One turn moves each row of this set onto another row. After a few examples, where does it send each row asked below?
J675: [ 1.06  2.12 -1.65  0.65 -0.61 -0.80 -0.74 -2.03  1.36 -0.67 -0.48  3.41
 -1.65]
J425: [-1.45  1.53 -1.20  0.79 -1.00 -0.47  0.04 -2.87 -3.27 -1.15  0.02 -0.60
 -2.00]
J242: [-1.72  1.76 -4.69  0.74 -0.14 -1.44 -0.71 -1.87  0.11 -2.41 -0.06  2.04
 -0.74]
J694: [-0.86  3.07 -0.10  1.39 -0.92 -0.70 -0.57 -3.37 -2.40 -1.47  0.18 -0.95
 -1.55]
J311: [-0.68  3.63  0.66  1.37 -0.66 -1.54 -0.79 -3.40 -1.92 -1.28  0.14  1.05
 -0.98]
J777: [-1.76  1.57 -1.13  0.91  0.25 -2.50  0.17 -1.88  0.91 -1.46 -0.93 -1.66
 -2.34]
J294: [-1.68  1.81 -3.79  0.59 -0.37  0.40 -0.32 -1.33 -1.85 -0.31 -0.36  2.78
 -2.55]
J614: [-1.04  3.42 -2.40  1.06 -0.17 -0.50 -1.07 -1.65 -0.73 -0.35 -0.23  4.15
 -1.75]
J8: [ 0.47  0.35 -3.54  0.50 -0.97  0.74  0.15 -1.69  0.08 -0.68 -0.45  0.47
 -2.81]
J731: [-4.11  1.18 -0.23  0.62 -0.64 -1.16 -1.00 -1.75  0.87 -2.46 -0.27  0.71
 -1.20]
J853: [-2.23  0.17 -1.77  0.32  0.28 -2.44  0.56 -1.57  0.14 -1.12 -1.08 -0.71
 -2.49]
J260: [-1.25  2.83 -4.34  1.37 -0.15 -1.09 -0.95 -2.31  0.65 -2.83  0.16  0.12
 -0.76]
J420: [-1.49  2.37 -0.28  1.02  0.46 -3.21 -0.22 -2.06  1.49 -1.39 -0.90 -0.38
 -1.85]
J687: [-0.14  2.25  0.19  0.47 -0.46  1.74 -0.21 -2.85 -0.59  0.45 -0.77  1.80
 -1.27]
J938: [-2.25  0.28 -1.33  0.10  0.42 -3.15  0.46 -1.43  0.33 -0.96 -1.21  1.14
 -2.13]
J593: [-4.13  1.03 -0.38  0.62 -0.71 -0.95 -0.97 -1.73  0.75 -2.46 -0.20  0.35
 -1.37]
J416: [-0.05  2.36  0.13  0.65 -0.45  1.87 -0.19 -2.92 -0.51  0.24 -0.69  1.10
 -1.42]
J403: [-0.40  1.74 -0.17  0.37 -0.46  1.81  0.02 -2.68 -0.87  0.52 -0.82  1.89
 -1.36]
J525: [-1.71  0.96 -0.97  0.40 -0.83 -1.07  0.01 -2.66 -3.42 -0.85 -0.18  1.66
 -1.67]
J180: [ 1.49  3.31 -1.44  1.39 -0.65 -0.25 -1.04 -2.43  1.86 -1.02 -0.26  1.03
 -1.87]
J547: [-4.06  1.27 -0.28  0.64 -0.63 -1.03 -0.99 -1.84  0.82 -2.53 -0.28  0.34
 -1.25]
J488: [-1.06  3.32 -3.84  1.46 -0.05 -1.57 -1.27 -2.30  1.07 -2.73  0.16  1.19
 -0.42]
J953: [-1.60  1.89 -4.94  1.01 -0.15 -0.99 -0.72 -1.99  0.11 -2.66  0.05  0.66
 -1.05]
J299: [-1.74  1.67 -0.39  0.52  0.53 -3.53 -0.12 -1.77  1.12 -1.09 -1.03  1.43
 -1.67]
J506: [ 1.10  2.19 -2.55  1.23 -0.93  0.64 -0.43 -2.26  1.13 -1.05 -0.23 -0.75
 -2.49]
J457: [-0.27  1.99 -0.24  0.61 -0.50  2.09  0.03 -2.82 -0.76  0.38 -0.70  0.76
 -1.66]
J793: [ 0.43  0.32 -2.87  0.15 -0.82 -0.18 -0.05 -1.56  0.29 -0.43 -0.63  2.99
 -2.25]
J958: [-0.47  5.13 -1.72  1.84 -0.16 -0.24 -1.52 -2.19  0.21 -0.81 -0.05  2.14
 -1.64]
J319: [-1.25  2.25  0.06  0.71 -0.58 -1.78 -0.52 -3.00 -2.60 -0.91 -0.07  2.67
 -1.06]
J683: [-4.20  0.98 -0.47  0.59 -0.66 -1.07 -0.93 -1.80  0.68 -2.46 -0.37  0.64
 -1.25]
J54: [-4.04  1.30 -0.17  0.68 -0.62 -1.14 -1.07 -1.87  0.90 -2.53 -0.23  0.65
 -1.22]
J368: [-0.42  1.50 -0.42  0.33 -0.49  2.08  0.09 -2.70 -1.04  0.48 -0.80  1.22
 -1.58]
J88: [-1.35  2.69 -4.04  0.98  0.05 -1.85 -1.11 -2.04  0.75 -2.55  0.05  2.42
 -0.34]
J566: [-1.35  2.50 -3.98  1.24 -0.55  1.16 -0.41 -1.67 -1.56 -0.76 -0.14 -0.07
 -2.87]
J878: [-0.60  4.56 -2.61  1.93 -0.44  0.76 -1.12 -2.15 -0.38 -1.09  0.10 -0.38
 -2.40]

J88 moves to J488
J8 moves to J793
J958 moves to J878
Now these:
J425 moves to J525
J299 moves to J420
J687 moves to J416

